(in the rows, 128 means zero)
name the system of each run
run 1, E (10 x 22)
[[113 105 203 109 111 165 152 153 149 149 147 145  75 164 106  78 134 135
  127 122 153 155]
 [ 78 171 142 131 140 108 116 128 121 101 145 167 111 144 192  63  96 146
  121 127 145 161]
 [130 156  55 183 163  91  92 117 115 134 136 118 187 107 167  98 138 119
  143 134 136 127]
 [198  76  93 152 126 132 129 151 139 145 116  96 164  99 136 165 126  90
  115 164 112  83]
 [168 125 149  46 105 145 158 116 122 113 118 122 103 113 104 189 100 122
   87 132 118  97]
 [ 97 148 167  81 118 137 133  72 104 125 140 146  99 122  66 117 134 132
  154  62 145 150]
 [ 60  96 159 194 128 131 126 126 130 113 112 141 107 143 128  88 139 120
  176  97 115 176]
 [ 91 151  98 181 150  97 135 155 157 112  95 118 135 167 188 144 134 153
  117 173  99 151]
 [182 175  83 120 137 118 117 141 154 176 136 118 172 154 139 156 165 161
  116 165 142  94]
 [201  97 148  92  95 178 111 158 119 159 168 146 129 106 111 114 127 128
  126 133 158  77]]
run 2, C (10 x 22)
[[ 88  96 179 139 130 136  93 177 175 159 133 136 106 134 136  89 155 175
  167 126 112 145]
 [ 78 149 154 123 128 115  99 160 105  98 152 181 112 112 186  91  82 152
  108 145 125 117]
 [141 171  70 143 157 104 102 131  80  97 144 109 128  86 144  82 114  91
  104 165 149 128]
 [211  97 106 143 147 114 135 142 149 159 116  97 155 117 121 112 126  63
  102 159 138  98]
 [187 120 152  67 110 127 165  97 149 149 122 145 156 144 117 175  98 126
   94 106 136  86]
 [121 138 122  81 118 140 141  51 115 119 135 116 139 121  90 155 140 149
  159  54 139 156]
 [ 72  68 142 173 120 150 137 111 136 118 104 104 105 131 115 133 151 113
  180  91 103 178]
 [ 56 133 164 176 116 125 145 163 128 115 105 160  96 169 144 162 132 140
  119 168  94 129]
 [109 215 103 148 137 118 100 162 106 135 146 157 122 153 125 117 163 171
  125 171 143 118]
 [189 127 104 132 133 145  81 177 145 152 154 119 135 108 158  55 147 147
  148 144 154 122]]
run 3, R (10 x 22)
[[ 86 128 104 106 151 122 133 114  95 140 162  80 148  95  41 147 154 149
  118 118 145 151]
 [105  81 192 128 124 145 150 110 167 180 115 116  88 150  91 119 160  82
  146 122 127 139]
 [127 178 160 130 119 109 147  97 143  89  64 167  75 173 168 136 106 107
  127 123 105 134]
 [176 200  65 156 139 104  86 114 110 112 112 141 152 126 136 115 152 146
  169 113 137 113]
 [169  65 105 161 110 165 103 180 142 161 159 118 167 112 159 118 141 148
  149 144 137 107]
 [ 83  93 148  90 122 141 156 169 127 104 158 119 134 121 155 165  82 177
   72 160 111 138]
 [ 65 175 134  83 158  98 130  92 101 138 160 115 126 114  65 122 136 143
  105 116 150 154]
 [132 109 166 148 133 138 134  94 144 169 122 127  94 137  99  69 155  50
  156 113 152 139]
 [171 130 139 154 123 111 149 125 147  82  56 146  97 151 175 129  91  82
  121 133  97 122]
 [175 178  67 141 136  94 105 126 108 104 109 139 182 119 120 172 132 163
  134 117 113  94]]
run 4, Z (10 x 22)
[[163 143  73 146 115 157  96 124 116 106 111 101  88 103 196 124 154  95
  171 160 119 125]
 [152 137  96 131 173  66 103 152 143 110  81  83 143  91  94 161 135 133
  115 153  83 116]
 [130  95 166 152 130 110 145 181 120 142 145 161 178 139  51 133 108 155
   86 123 133 101]
 [126 105 158 103  85 197 170 141 113 115 167 135  96 160 119 106 118 156
  120 109 170 168]
 [ 88 146 134  78 140 120 121  58 160 129 120 101  95 127 177 110 133 130
  159  94 127 178]
 [ 92 149 120 175 150  80  92  89 138 158 108 162 157 120 181 133 131  85
  145 141 104  90]
 [171 149  84 176 114 145 128 172  83 119 133 132 131 127 123 152 139 102
  109 195 135  86]
 [196 122 108  80 139 134 142 162 133 120 128  67 122 110  53 135 142 156
  108 131 138 143]
 [123  72 199  97 133 108 131 133 168 141 127 145 147 123  97 102  96 159
  128  66 118 133]
 [ 65 114 155 156  92 162 140 117 102  98 143 185 114 150 186 119  97 139
  144 103 129 144]]
run 5, N (10 x 22)
[[132  84 137 149 111 139 137 182 117 127 144 152 145 118 173 149  85 111
   73 187 116  81]
 [107 141  87  92 130 132 161 108  76 118 170 104 168 111  87 181 114 149
   76 134 148 134]
 [122 105 153 104 148 120 132  82 147 168 133  94 121 115  54  99 159  99
  152  82 147 157]
 [109 108 202 137 102 139 143 116 154 110  84 172  74 157 156 119 110 107
  153  99 101 134]
 [127 191  78 163 117 117 115 115  97  72  92 160 134 141 173 165 123 160
  149 122 103 125]
 [173 139  63 173 150 124  99 152 135 162 133  84 159 118 112 119 185 122
  148 164 141 116]
 [145  82 166  93 116 160 143 189 165 171 159 112 110 142 129 125 130 141
   86 180 138 116]
 [ 82 153 153  53 120 127 134 113 104 110 170 160 136 115 129 136  85 186
   97 102 141 131]
 [ 90 133 114 152 155 104 101  72  98 124 139 128 140  93 108  68 130  92
  166  74 146 159]
 [137  88 144 187 133 121 152 141 148 104  75 113  90 143 150 104 117  53
  127 148 105 148]]
run 6, N (10 x 22)
[[178 142 124 182 122 111 139 154 102  87 110 190 167 151 138 110  82 126
  107 114 134 100]
 [175  92  61 158 125 143 161 123 126 134 149  96 208 137 143 151 126 136
  118 119 152 136]
 [116  70 134  82 138 132 138 111 185 181 135  66 148 116 139 170 145 133
  124 133 113 138]
 [ 51 137 185  77 114 127 111  93 131 155 134 156  91 114 132 171 134 129
  137 130 104 101]
 [ 89 186 125 146 114 145 103 103  62  92 125 159  72 115 101 114 148 112
  167 119 131 134]
 [183 145 109 179 140 121 125 176 123  82  93 111  93 139  92  75 143 122
  141 136 129 157]
 [188 119 135 145 137 102 146 189 171 133 114 146 172 171 141 113 104 167
   87 139 129 115]
 [124 113 106 107 122 138 141 103 134 168 184 140 211 136 180 144 107 162
  104 115 159 111]
 [ 82  88 110  86 132 151 119  74 127 157 162  75 124  78 156 134 135  99
  144 126 132 147]
 [ 77 124 172 104 142 103 114 111 124 113  92 113  56  89 102 143 123  80
  128 146  84 127]]
run 7, C (10 x 22)
[[130  72 124 141 111 187 122 160 133 159 151  77  92 112 122 119 179 107
  154 163 137 141]
 [118 125 205  84 132 106 121 171 156 127 108 151  78 129 113 129 105 143
   91 154 102 106]
 [112 194 124 130 151  85 106 109  89 108 145 179 161 124  99  84 103 150
  121  87 157 125]
 [164  96  78 183 123 159 145 114 117 112 139 100 145 128 168  76 128  82
  148 117 163 165]
 [160 103 125 106 128 124 158 137 176 125  85  90 113 140 170 189 114 110
   92 172  91 120]
 [109 170 127  95 140  87 109  95 129 163 128 149 171 118  79 187 145 165
  127 116 116  83]
 [119 100 133 143  95 184 117 105  97 156 176 142 131 114  99  94 157 123
  181  86 166 137]
 [118  95 170 117 110 162 150 158 139  81 104 110  45 134 148 109 107 119
  124 141 107 170]
 [ 96 180 134 148 172  45 122 146 135  96  86 144 138 140 107 136 108 158
   99 139  95 133]
 [132 142  81 191 133 128 121 123 107 164 168 152 200 149 144 102 148 124
  135 129 170 112]]
run 8, E (10 x 22)
[[139 153  94 126 150 101  87  91 139 163 113 101 154 107  73 148 185 144
  180  98 119 123]
 [139  54 186 170  99 152 139 181 148 150 113 151 120 146  94 138 135 117
  135 130 109 101]
 [103 177 138  91 116 142 163 149 108  78 136 141  88 163 148 144  98 177
   83 154 135 153]
 [117 172  97 112 162 109  99 100 138 165 163 106 153 123 111  72 168 155
  152 102 170 161]
 [133  49 151 188 128 131 113 163 144 162 136 143 152 113 157  88 114  81
  132 141 122 103]
 [132 158 102 109 121 126 151 133  94  78 118 133 114 122 179 177  80 115
   74 178 113 107]
 [165 173  88  80 143 115 115  72 119 144 124  94 133 105  73 138 163 126
  149  96 148 132]
 [142  43 189 149 110 146 129 138 153 146 110 143 121 125  91 110 125 100
  160  84 114 125]
 [ 70 142 149 130 109 132 163 135 111  70 113 155 103 161 168 161  84 161
   98 137 105 153]
 [103 194  71 128 153 113 111  97 129 152 139  96 150 145 116 132 186 171
  155 125 151 162]]
run 9, A (10 x 22)
[[148 131 192 115  94 145 156 159 137 118 121 189 119 181  93 134 113 181
  123  94 132 122]
 [ 92 158 123 124 116 148 151 104 117  99 161 160 132 165 187  87 102 163
  130  92 163 178]
 [ 70 116 102 145 170  94 110 110 162 145 131  85 146 117 199  98 134 118
  133 146 117 166]
 [ 98 111 127 164 149  93  91 156 125 157 117 129 140  89 125 163 137  94
  116 186  90  71]
 [172 153 109 128 108 156 116 146  63 128 152 144 116 100  63 144 146 102
  120 156 150  76]
 [207 127 135  72 120 158 148 127 138 122 135  97  95 127  85  91 130 130
  127 100 168 158]
 [137  97 178  93 128 110 165 117 181 101  93 132 125 153 148 130  78 151
  112  81 105 155]
 [ 64 136 119 171 123 109 149  84 110 105 116 170 174 156 171 167  99 137
  127  98 112 133]
 [ 84 141  72 185 135 147 114 100 116 165 146 102 145 136 145 140 191 111
  170 146 139 139]
 [139 118 137 117 129 144  79 178 157 174 127 100  88 107 125 127 185 130
  156 184 112 100]]
run 10, U (10 x 22)
[[ 90 133  91 132 148  90 100  96 105 129 155 143 212  90 142 145 103 158
  131  98 128 115]
 [ 72 103 128 206 131 121 132 144  96 141 122 132 139 127  76 166 151  91
  125 165 103 105]
 [148 158 159 100 121 132 157 149 134  99  85 111  50 155  83 158 139 116
  102 160 109 137]
 [183 179 140  62 126 133 114 105 146 143 143 137 112 136 112  81 146 157
  148  87 169 138]
 [131  77 128 172 111 157 105 121 143 149 151 150 160 124 183  70 128 123
  180  87 146 138]
 [100  90  98 168 138 117 145 155 134  82 106 105 152 126 195 161  92 144
  104 150  87 150]
 [108 178 101 106 164  82 135 134 115 146 140 114 160 125  89 176 133 152
   70 173 128 105]
 [121 136 171 117 107 153 124 117 104 183 152 155  94 125  73 127 161  78
  129 152 151  80]
 [149 103 159 102  95 169 131 111 124  82 102 122  50 110 140 104 113  99
  163  97 121 154]
 [156 137  97 123 159  89 111 109 153  93 108 104 167 115 139  88 111 171
  152  65 127 173]]
run 11, A (10 x 22)
[[115 119 139  97 138 109 120 119 186 106 104 119 128 132 208 108 101 177
  140  94 106 169]
 [ 61 114 109 188 148  84 106 135 118 113 121 148 184 113 156 153 106 150
  125 129  89 121]
 [ 92 131  87 194 131 142 125 146  77 150 159 113 139 122  90 137 172  99
  131 174 143 123]
 [158 142 146  86 130 156 121 158 141 172 147  97  74 128  91 108 171 109
  114 181 152 119]
 [178 138 187  54 122 115 116 134 149 124 119 166 105 115 128 100  82 135
  105 111 131  96]
 [146 118 115 134 127 112 151  89 102  67 117 153 162 117 151 109  60 118
  119  65 135 145]
 [107 101  74 178 141 121 173  90 139 115 100  72 159 150 140 161 140 103
  132 121 116 177]
 [ 95 127 136 139 125 132 128 132 163 191 118 117 134 161 118 194 187 138
  143 167 104 104]
 [128 154 156 106  89 168  83 147 105 162 165 186 111 116 124 130 158 159
  164 131 141  77]
 [154 138 124 101 125 151  88 148 107  84 145 123  88  87 141  54 116 150
  160 101 146 158]]
run 12, U (10 x 22)
[[149 141 134 109 171  77  94 104 193 176 119 117 150 121 163  63 136 117
  140 112 140 134]
 [138 116 126 181 110 126 135 107 117 128 122 188 171 142 197 134  92  82
  121 126 128  81]
 [126 129  61 137 111 156 156 117  77  86 131  91 138 114 128 208 129 129
  114 149 117 132]
 [140 116 135  89 148 115 107 151 142 164 131  82 129  94  39 158 168 152
  128 140 115 113]
 [120 111 221 115 105 132 128 145 142 139 122 196  98 146  92  98 111 133
  135  95 127 108]
 [ 94 158 122 140 115 150 149  96 113  74 125 142 100 162 171  92 116 146
  149  91 146 194]
 [129 146  67 158 172  99 102 125 166 151 119  69 152 131 166 104 171 134
  149 150 129 161]
 [168 117 135 142 131 108 113 165 153 165 122 160 156 131 162 147 111 103
   94 181 115  56]
 [133 138 123  89  86 174 156 122  62  96 163 151 118 110 121 175  92 126
   90 139 145  99]
 [ 98 101 119  96 136 144 114 108 106 132 156  73 111  73  58 120 156 129
  154 100 136 164]]
run 13, R (10 x 22)
[[108 125  75 147 126 134 149 115  78 127 140  99 148 107 117 204 132  93
   95 180 119 105]
 [151 131 142  71 120 152 122 139 135 157 128  87  83 111  66 176 170 130
  126 161 121 107]
 [134 132 207  87 102 141 118 139 150 121 107 169  72 143  96 115 131 160
  158  88 117 122]
 [111 159 130 177 122 127 125 122 113  76 109 171 124 161 141  82 120 159
  165  72 134 172]
 [127 124  65 198 160 107 127 134 146 137 126  93 179 146 167  97 150 131
  143 137 137 167]
 [122 101 117 120 143 113 133 140 170 183 147 108 174 129 189 158 123 124
   86 187 124  95]
 [115 157 147  51 115 140 127 114  94 140 171 150 116  97 135 155 100 121
   79 159 144  81]
 [144 132 144  90 122 150 110 120  76 103 147 124  78  80  63  89 125 100
  140 105 151 134]
 [144  76 160 176 138 113 135 149 141  94  77 121 109 125  74  94 118 105
  154  85 104 159]
 [122 130 119 189 133  93 165 121 150 114  76 145 170 190 123 176 124 143
  122 109 103 136]]
run 14, F (10 x 22)
[[135 169 143 144 159  85 104 147 155 155  95 135  95 138 147 110 145  79
  109 192 110  96]
 [191 166 124 126 107 131 106 140  86 120 144 193 141 112 130 115 101 112
  111 138 150  61]
 [194  87  91 115 113 160 129 125 102 101 150  96 158  85  99 113 115 135
  146  79 151 141]
 [114  51 146 114 138 118 160 127 170 110  96  77 139 119 122 156 101 135
  117 101  93 165]
 [ 42 145 162 131 122 109 166  93 132 134 117 161 133 175 140 188 113 142
  103 129 110 131]
 [ 95 195 105 151 120 153 122  94 106 160 147 142 107 165 120 129 195 127
  167 143 159 132]
 [187 146 118 131 135 137  77 169 159 142 109 106  80 116 144  83 174 124
  167 161 123 120]
 [167 117 148 113 135 101  90 183 134  99 121 165 142  94 150 103  73 158
  104 127 109  90]
 [113  88 118 144 128 130 152 132  79 105 177 144 195 106  93 117  83 146
   99  88 154 137]
 [ 98  75 115 131 135 153 187 104 134 146 143  58 130 141 105 144 138  95
  104 137 144 181]]
run 15, F (10 x 22)
[[151  64 119 137 147 137 129 176 179 143 135  67 130 124 162  76 133 137
  129 145 131 172]
 [ 89 121 153  97 150  85 134 139 145 140 143 143 156 117 169 149  76 131
   58 168 109  98]
 [ 87 151 117 131 126 130 130  73  62 154 174 155 156 108  86 140 131  89
  116 121 161  98]
 [159 109 108 139 117 169 130 109 118 123 105  76  67 108 104 128 167  58
  161 139 128 144]
 [176 149 144  96 129 100 126 134 161  79  55 132  88 134 155 154  98 136
  121 127  83 121]
 [133 155 130 154 118 108 133 109 115 115 120 197 187 161 113 137 109 179
  143  59 135 117]
 [122  77 103 171 108 185 143 144 136 157 163 100 156 155 126 121 174 157
  168 118 155 163]
 [101 116 134  85 145 125 118 170 176 147 135  76  98 122 168 143 142 163
  102 192 107 141]
 [ 80 179 168 101 153  75  96 120 111 148 148 180 131 104 106 109 110 129
   97 139 129  89]
 [134 118 126 176 112 159 125 116  71 122 156 150 113 107 100  71 131  63
  146 115 169 123]]
run 16, Z (10 x 22)
[[117 159 131  48 123 153 118 113  87 122 180 123  87  84 126 105 112 119
  103 144 162 120]
 [124 110 129 121 152 105  97  75 110 126 130 116 126  65 111  78 115  63
  151  87 137 132]
 [148  91 121 201 128 111 152 116 110  87  81 142 138 127 138 123  88  52
  127 112 109 121]
 [168 137  82 154 109 138 186 118 116  89  99 116 160 171 116 193 123 145
  109 117 125 145]
 [152 108 119 104 118 145 144 122 178 181 137 102 172 162 110 173 172 190
  146 107 134 134]
 [105 102 187 102 100 155  95 156 173 170 133 153  99 136 165 139 149 170
  156 138 103 105]
 [ 71 185 141 110 123 131  79 145  93 101 133 155  65 102 144 122 136 157
  148 154 107 123]
 [ 93 176 103 161 175  86 100 133  98 127 138 114 121 106  82  69 150 109
  128 144 147 151]
 [159 116 134 154 160  98 162 144 138 136 126 120 140 147 116  64  97  69
   71 154 158 139]
 [184 125 119  83 114 136 179 106 120  97 136 136 152 136 158 138  65 121
   76 111 156 123]]

runs to name
run 17 (2 x 22)
[[ 80 118 136  87 155  92  92  95 164 159 108  95 117  83 161 164 139 112
  137 148  86 112]
 [ 93 123 160 149 115 121  95 103  85 154 137 186 129  93  92 145 132  80
  148 120 121  65]]

C
run 18 (2 x 22)
[[101  56 159 107 154  96 129 122 181 170 125  95 155  99 146 136 106 101
  104 135 106 118]
 [ 55 133 160 112 110 130 147  78  97 136 133 165 117 128 134 190 105  92
  105 138 113  96]]

N
run 19 (2 x 22)
[[163  64 113 141 133 153  99 181 170 131 129  76 123 103 146  94 150 156
  163 135 116 153]
 [121 107 158 110 146  88 131 171 156 119 136 153 171 128 162 119  62 170
   69 136 114 115]]

U
run 20 (2 x 22)
[[135 167  97 123 163  91 101 149 112  88 151 129 154 104 141  60  96 167
  111 114 150 156]
 [102  73 103 146 158 114 147 136 124 132 170  91 183 105 154  92  86 109
   83 137 149 155]]

Z
run 21 (2 x 22)
[[131  88 168 126 110 175 109 153 129 181 159 124  94 114  71  99 177 117
  160 132 144 115]
 [115 115 186 129 119 131 161 158 150  81  94 147  75 168 145 107  89 139
  108 121 109 168]]

R
run 22 (2 x 22)
[[200 148  73 150 148 111 138 115 142 121 100  88 159 145  81 116 160 133
  147  96 148 155]
 [173  67 155 136 135 113 140 168 202 152 108 128 170 156 155 125 112 160
  119 117 114 124]]

Z
run 23 (2 x 22)
[[ 97 120 149 117 143 115  85 191 166 139 122 119  95 110 177 122 133 159
  125 187  89 116]
 [ 91 171 140 128 147  91  99 156  75 115 163 175 146  99  99 104  96 144
   89 149 139  97]]

F
run 24 (2 x 22)
[[150 118 159  64 131 106  79 155 143 137 141 148 147  73 123 133  98 173
  120 116 109  78]
 [ 69  74 155 147 121 139 124 124  79 105 159 152 145  88  86 113  97 131
  138  79 129 138]]

F
run 25 (2 x 22)
[[ 79  68 181 112  97 152 125  99 138 137 123 146 125 114 117 166 123 142
  166  75  99 125]
 [ 29 146 144 152 113 140 130 132 106 108 124 140  89 147 126 172 149 160
  146 143  98 150]]

E
run 26 (2 x 22)
[[135 103 172 130  98 158 125 163 129  87  85 129  45 123 116 141 133 120
  153 137  85 129]
 [121 191 126 116 130 108 137 136 112  58 112 163 117 159 144 116  92 193
  115 101 126 159]]

F
run 27 (2 x 22)
[[121 170 155 138 130 128 103 116 160 147 112 157  76 162 187  61 153 111
  167 132 139 141]
 [171 165 101 124 121 131 103 157 110  81 123 146 106 110 209  99  96 122
  119 163 128 108]]

N
run 28 (2 x 22)
[[111 157 171 138  97 143 104 154 126 170 137 197 117 158 111 151 163 159
  152 144 121  75]
 [142 177 124 118 117 159  90 169 112 112 142 127  63 125 124  77 167 161
  159 151 146 145]]

Z
run 29 (2 x 22)
[[120 195 101  81 170  70 126  85 161 139 104 105 140 137 161 151 128 131
   99 150 121 131]
 [141 133 152 163 126 109  97  99 130 186 118 182 155 129  97 126 155  88
  164 107 131  69]]

F
run 30 (2 x 22)
[[ 88 140 103 192 142 133 157  99 137 142 113  97 119 179 119 110 178 103
  155 123 143 186]
 [161 165 133 127 145 100 152 121 185 167  93 126 120 189 166 134 144 103
   97 170 129 117]]

Z
run 31 (2 x 22)
[[114 176 118 160 123 108  79 122 105  76  91 178 109 113 165 118 121 146
  177 105  97 120]
 [153 112  69 199 121 142 109 183  83  85 131 118 152 100 132 136 127 131
  136 157 116 118]]

C
